In the data rows, 500 means zero.
The table, row by row:
<479 594 404 499 527 512 399 577 513 440 553 533 613 370 479 381 576 542 482 610 420 567 573 553 665 572 278 395 711
 510 526 483 508 444 422 519 418 501 354 434 562>
<560 438 266 488 506 366 548 479 478 537 511 564 492 552 455 532 655 688 546 344 363 422 528 286 570 544 391 342 467
 480 419 469 634 437 536 612 447 507 360 442 493>
<257 423 505 563 457 221 525 511 461 583 466 523 538 438 529 323 650 600 615 460 444 627 482 598 440 373 483 525 492
 565 669 363 367 548 437 538 542 373 432 363 335>
<517 521 440 482 599 531 371 507 476 482 585 506 656 380 583 433 588 574 473 626 482 578 464 527 663 536 304 402 697
 537 523 406 513 426 416 527 432 530 361 417 595>
<471 547 441 540 526 496 425 451 639 474 586 472 600 414 437 435 506 464 603 423 525 438 475 580 456 366 469 462 690
 464 555 368 541 476 596 623 525 418 512 578 539>
<337 555 518 629 565 297 572 517 555 362 422 517 504 430 502 320 742 490 609 505 317 573 468 606 455 323 593 524 450
 545 577 340 395 364 575 374 573 413 626 432 377>
<473 514 244 582 474 223 466 458 544 520 421 636 521 478 361 444 604 612 485 402 431 528 536 412 522 590 456 360 439
 452 626 401 510 487 566 588 453 526 381 344 413>
<533 344 710 420 516 572 595 391 336 472 588 367 595 622 561 575 619 540 728 382 432 378 436 446 580 483 416 515 570
 514 416 510 627 489 466 485 548 382 478 566 500>
<715 697 489 527 521 709 481 549 662 240 430 430 441 434 451 625 504 357 372 631 458 469 455 372 419 463 622 563 420
 449 373 538 651 366 554 471 578 489 675 593 645>
<589 658 414 520 449 608 398 555 657 564 504 605 484 399 405 552 244 438 235 670 666 538 553 484 469 608 518 547 518
 419 597 600 351 587 482 519 502 661 531 475 538>
<284 615 414 604 550 239 535 614 575 416 321 479 485 448 490 209 693 448 432 563 392 698 485 724 376 350 592 539 389
 556 698 277 377 465 607 447 613 422 600 308 307>
<362 434 611 429 463 467 398 578 482 680 574 564 506 497 544 473 324 499 477 508 694 558 501 642 478 587 437 527 563
 515 647 513 245 721 388 515 462 504 442 421 460>
<494 538 482 464 628 555 434 429 488 471 524 517 614 336 519 435 486 518 482 636 459 509 563 524 746 555 332 396 651
 582 564 437 474 476 515 507 497 528 360 425 583>
<435 534 357 669 426 427 423 485 619 569 583 481 553 538 413 468 461 359 617 421 500 401 503 560 389 271 447 475 662
 397 533 299 498 436 558 679 568 355 561 654 471>
<559 437 741 427 524 733 464 489 430 465 594 394 453 574 639 615 390 387 493 517 627 391 510 514 520 453 580 580 576
 496 358 559 557 512 400 444 553 517 549 619 562>
<539 348 667 374 477 582 406 384 353 575 575 449 483 596 603 638 357 534 582 424 558 352 532 412 563 527 437 486 597
 489 408 586 535 590 376 541 467 535 395 624 483>
<622 479 661 375 496 789 503 427 480 516 585 447 431 582 535 633 292 462 500 492 671 463 443 470 526 526 468 577 601
 436 389 615 494 603 435 471 495 555 543 625 559>
<465 489 680 447 472 621 437 589 493 573 547 547 437 455 538 472 330 348 390 605 686 606 532 734 428 470 541 718 551
 501 594 562 258 643 493 444 549 562 603 505 425>
<448 518 410 414 590 572 448 508 429 422 625 512 562 352 481 344 538 572 543 688 486 608 617 482 722 585 241 396 672
 545 487 482 537 445 413 502 423 505 249 420 508>
<405 572 292 604 512 438 346 604 565 567 675 583 531 500 461 382 559 490 638 579 523 411 582 501 501 452 291 389 730
 394 451 450 444 474 473 619 534 414 444 604 442>
<357 580 364 603 483 474 388 531 547 573 599 520 602 512 456 470 528 475 644 520 539 465 560 528 503 422 383 436 674
 431 481 470 508 480 505 641 563 424 499 649 458>
<502 533 462 491 582 535 408 488 560 423 570 475 680 346 513 471 526 528 478 589 469 549 469 554 635 448 369 464 701
 555 566 357 518 476 495 531 445 533 458 458 638>
<532 596 406 518 579 555 444 460 528 443 573 445 674 329 502 479 521 519 540 618 432 552 464 556 623 482 375 435 744
 574 575 397 563 447 515 577 484 461 431 412 584>
<344 426 628 533 525 383 555 492 404 465 456 340 554 557 600 401 670 531 665 466 359 541 451 625 488 325 461 505 488
 564 526 359 449 453 496 459 493 377 537 551 385>
<597 531 489 452 623 634 435 482 531 409 562 484 682 295 477 486 521 547 457 525 451 625 472 567 668 544 372 477 651
 609 617 390 476 486 496 504 458 565 442 390 637>
<448 522 443 472 615 567 484 531 424 470 578 540 617 274 582 381 543 582 483 631 454 637 567 567 715 531 306 447 709
 560 510 470 544 438 475 494 433 511 365 385 592>
<654 629 417 594 560 645 502 510 585 325 441 454 472 442 435 536 441 364 407 613 511 514 468 425 431 421 628 565 472
 443 396 562 608 321 570 501 483 530 590 586 607>
<339 515 346 605 422 415 408 554 494 539 669 535 472 568 532 413 548 463 593 592 568 481 576 489 467 534 340 421 652
 381 414 566 460 434 443 600 591 398 380 663 381>
<538 564 478 560 523 583 403 370 614 426 521 373 693 334 403 539 472 459 479 466 430 481 429 581 544 367 528 507 647
 521 603 278 579 481 634 645 548 385 604 456 561>
<547 525 610 470 543 688 501 499 529 362 485 380 447 524 521 554 474 422 493 550 501 472 461 534 440 444 570 547 498
 433 379 530 609 468 492 396 512 526 596 594 585>
<496 526 398 478 548 538 458 517 484 465 641 511 558 395 538 398 546 607 505 648 448 538 563 561 648 541 239 408 782
 538 502 463 531 442 433 546 501 468 403 461 518>
<418 526 364 614 500 490 302 530 644 486 661 447 538 523 421 450 496 436 646 521 507 471 495 550 444 413 413 423 715
 397 501 326 498 424 547 674 571 395 563 638 492>
<460 582 320 587 450 422 436 571 613 538 624 543 571 526 435 407 561 458 646 542 528 474 569 528 479 433 380 462 723
 389 493 391 423 420 550 668 550 403 500 696 417>
<361 565 373 523 557 523 400 550 421 531 653 586 555 434 516 328 571 544 565 690 505 534 619 523 569 606 213 373 727
 542 504 537 486 430 436 568 485 474 313 501 480>
<368 619 350 675 547 427 357 532 570 522 648 499 624 533 422 389 495 412 661 526 504 358 481 516 414 423 281 384 731
 408 523 351 529 445 511 698 557 368 499 688 447>
<612 492 481 410 591 585 461 399 566 410 553 460 709 280 406 533 463 457 465 507 421 553 443 547 672 433 451 512 650
 598 627 349 542 516 525 532 462 498 531 346 662>
Each row is the sum of points on 2 lines or planes, taken from one hidden set. Lines and planes are numbered from 0, as they first appear below.
Rows drawn again from the table, each followed by the numbers of its lines or planes, largest part first:
<622 479 661 375 496 789 503 427 480 516 585 447 431 582 535 633 292 462 500 492 671 463 443 470 526 526 468 577 601
 436 389 615 494 603 435 471 495 555 543 625 559> 0 1
<532 596 406 518 579 555 444 460 528 443 573 445 674 329 502 479 521 519 540 618 432 552 464 556 623 482 375 435 744
 574 575 397 563 447 515 577 484 461 431 412 584> 2 3
<612 492 481 410 591 585 461 399 566 410 553 460 709 280 406 533 463 457 465 507 421 553 443 547 672 433 451 512 650
 598 627 349 542 516 525 532 462 498 531 346 662> 3 2
<418 526 364 614 500 490 302 530 644 486 661 447 538 523 421 450 496 436 646 521 507 471 495 550 444 413 413 423 715
 397 501 326 498 424 547 674 571 395 563 638 492> 2 3
<533 344 710 420 516 572 595 391 336 472 588 367 595 622 561 575 619 540 728 382 432 378 436 446 580 483 416 515 570
 514 416 510 627 489 466 485 548 382 478 566 500> 1 0
<502 533 462 491 582 535 408 488 560 423 570 475 680 346 513 471 526 528 478 589 469 549 469 554 635 448 369 464 701
 555 566 357 518 476 495 531 445 533 458 458 638> 2 3
<257 423 505 563 457 221 525 511 461 583 466 523 538 438 529 323 650 600 615 460 444 627 482 598 440 373 483 525 492
 565 669 363 367 548 437 538 542 373 432 363 335> 1 0
<517 521 440 482 599 531 371 507 476 482 585 506 656 380 583 433 588 574 473 626 482 578 464 527 663 536 304 402 697
 537 523 406 513 426 416 527 432 530 361 417 595> 3 2
<460 582 320 587 450 422 436 571 613 538 624 543 571 526 435 407 561 458 646 542 528 474 569 528 479 433 380 462 723
 389 493 391 423 420 550 668 550 403 500 696 417> 2 3
<559 437 741 427 524 733 464 489 430 465 594 394 453 574 639 615 390 387 493 517 627 391 510 514 520 453 580 580 576
 496 358 559 557 512 400 444 553 517 549 619 562> 1 0
<560 438 266 488 506 366 548 479 478 537 511 564 492 552 455 532 655 688 546 344 363 422 528 286 570 544 391 342 467
 480 419 469 634 437 536 612 447 507 360 442 493> 0 1
<539 348 667 374 477 582 406 384 353 575 575 449 483 596 603 638 357 534 582 424 558 352 532 412 563 527 437 486 597
 489 408 586 535 590 376 541 467 535 395 624 483> 0 1
<368 619 350 675 547 427 357 532 570 522 648 499 624 533 422 389 495 412 661 526 504 358 481 516 414 423 281 384 731
 408 523 351 529 445 511 698 557 368 499 688 447> 2 3
<494 538 482 464 628 555 434 429 488 471 524 517 614 336 519 435 486 518 482 636 459 509 563 524 746 555 332 396 651
 582 564 437 474 476 515 507 497 528 360 425 583> 3 2
<473 514 244 582 474 223 466 458 544 520 421 636 521 478 361 444 604 612 485 402 431 528 536 412 522 590 456 360 439
 452 626 401 510 487 566 588 453 526 381 344 413> 1 0
<479 594 404 499 527 512 399 577 513 440 553 533 613 370 479 381 576 542 482 610 420 567 573 553 665 572 278 395 711
 510 526 483 508 444 422 519 418 501 354 434 562> 2 3
<344 426 628 533 525 383 555 492 404 465 456 340 554 557 600 401 670 531 665 466 359 541 451 625 488 325 461 505 488
 564 526 359 449 453 496 459 493 377 537 551 385> 1 0
<589 658 414 520 449 608 398 555 657 564 504 605 484 399 405 552 244 438 235 670 666 538 553 484 469 608 518 547 518
 419 597 600 351 587 482 519 502 661 531 475 538> 0 1
<337 555 518 629 565 297 572 517 555 362 422 517 504 430 502 320 742 490 609 505 317 573 468 606 455 323 593 524 450
 545 577 340 395 364 575 374 573 413 626 432 377> 0 1
<448 522 443 472 615 567 484 531 424 470 578 540 617 274 582 381 543 582 483 631 454 637 567 567 715 531 306 447 709
 560 510 470 544 438 475 494 433 511 365 385 592> 3 2
<471 547 441 540 526 496 425 451 639 474 586 472 600 414 437 435 506 464 603 423 525 438 475 580 456 366 469 462 690
 464 555 368 541 476 596 623 525 418 512 578 539> 2 3
<435 534 357 669 426 427 423 485 619 569 583 481 553 538 413 468 461 359 617 421 500 401 503 560 389 271 447 475 662
 397 533 299 498 436 558 679 568 355 561 654 471> 3 2
<547 525 610 470 543 688 501 499 529 362 485 380 447 524 521 554 474 422 493 550 501 472 461 534 440 444 570 547 498
 433 379 530 609 468 492 396 512 526 596 594 585> 1 0
<405 572 292 604 512 438 346 604 565 567 675 583 531 500 461 382 559 490 638 579 523 411 582 501 501 452 291 389 730
 394 451 450 444 474 473 619 534 414 444 604 442> 2 3
<715 697 489 527 521 709 481 549 662 240 430 430 441 434 451 625 504 357 372 631 458 469 455 372 419 463 622 563 420
 449 373 538 651 366 554 471 578 489 675 593 645> 0 1
<361 565 373 523 557 523 400 550 421 531 653 586 555 434 516 328 571 544 565 690 505 534 619 523 569 606 213 373 727
 542 504 537 486 430 436 568 485 474 313 501 480> 2 3
<448 518 410 414 590 572 448 508 429 422 625 512 562 352 481 344 538 572 543 688 486 608 617 482 722 585 241 396 672
 545 487 482 537 445 413 502 423 505 249 420 508> 3 2
<357 580 364 603 483 474 388 531 547 573 599 520 602 512 456 470 528 475 644 520 539 465 560 528 503 422 383 436 674
 431 481 470 508 480 505 641 563 424 499 649 458> 2 3
<496 526 398 478 548 538 458 517 484 465 641 511 558 395 538 398 546 607 505 648 448 538 563 561 648 541 239 408 782
 538 502 463 531 442 433 546 501 468 403 461 518> 2 3
<465 489 680 447 472 621 437 589 493 573 547 547 437 455 538 472 330 348 390 605 686 606 532 734 428 470 541 718 551
 501 594 562 258 643 493 444 549 562 603 505 425> 0 1
<597 531 489 452 623 634 435 482 531 409 562 484 682 295 477 486 521 547 457 525 451 625 472 567 668 544 372 477 651
 609 617 390 476 486 496 504 458 565 442 390 637> 3 2
<538 564 478 560 523 583 403 370 614 426 521 373 693 334 403 539 472 459 479 466 430 481 429 581 544 367 528 507 647
 521 603 278 579 481 634 645 548 385 604 456 561> 3 2
<339 515 346 605 422 415 408 554 494 539 669 535 472 568 532 413 548 463 593 592 568 481 576 489 467 534 340 421 652
 381 414 566 460 434 443 600 591 398 380 663 381> 3 2
<362 434 611 429 463 467 398 578 482 680 574 564 506 497 544 473 324 499 477 508 694 558 501 642 478 587 437 527 563
 515 647 513 245 721 388 515 462 504 442 421 460> 0 1
<284 615 414 604 550 239 535 614 575 416 321 479 485 448 490 209 693 448 432 563 392 698 485 724 376 350 592 539 389
 556 698 277 377 465 607 447 613 422 600 308 307> 1 0
<654 629 417 594 560 645 502 510 585 325 441 454 472 442 435 536 441 364 407 613 511 514 468 425 431 421 628 565 472
 443 396 562 608 321 570 501 483 530 590 586 607> 0 1
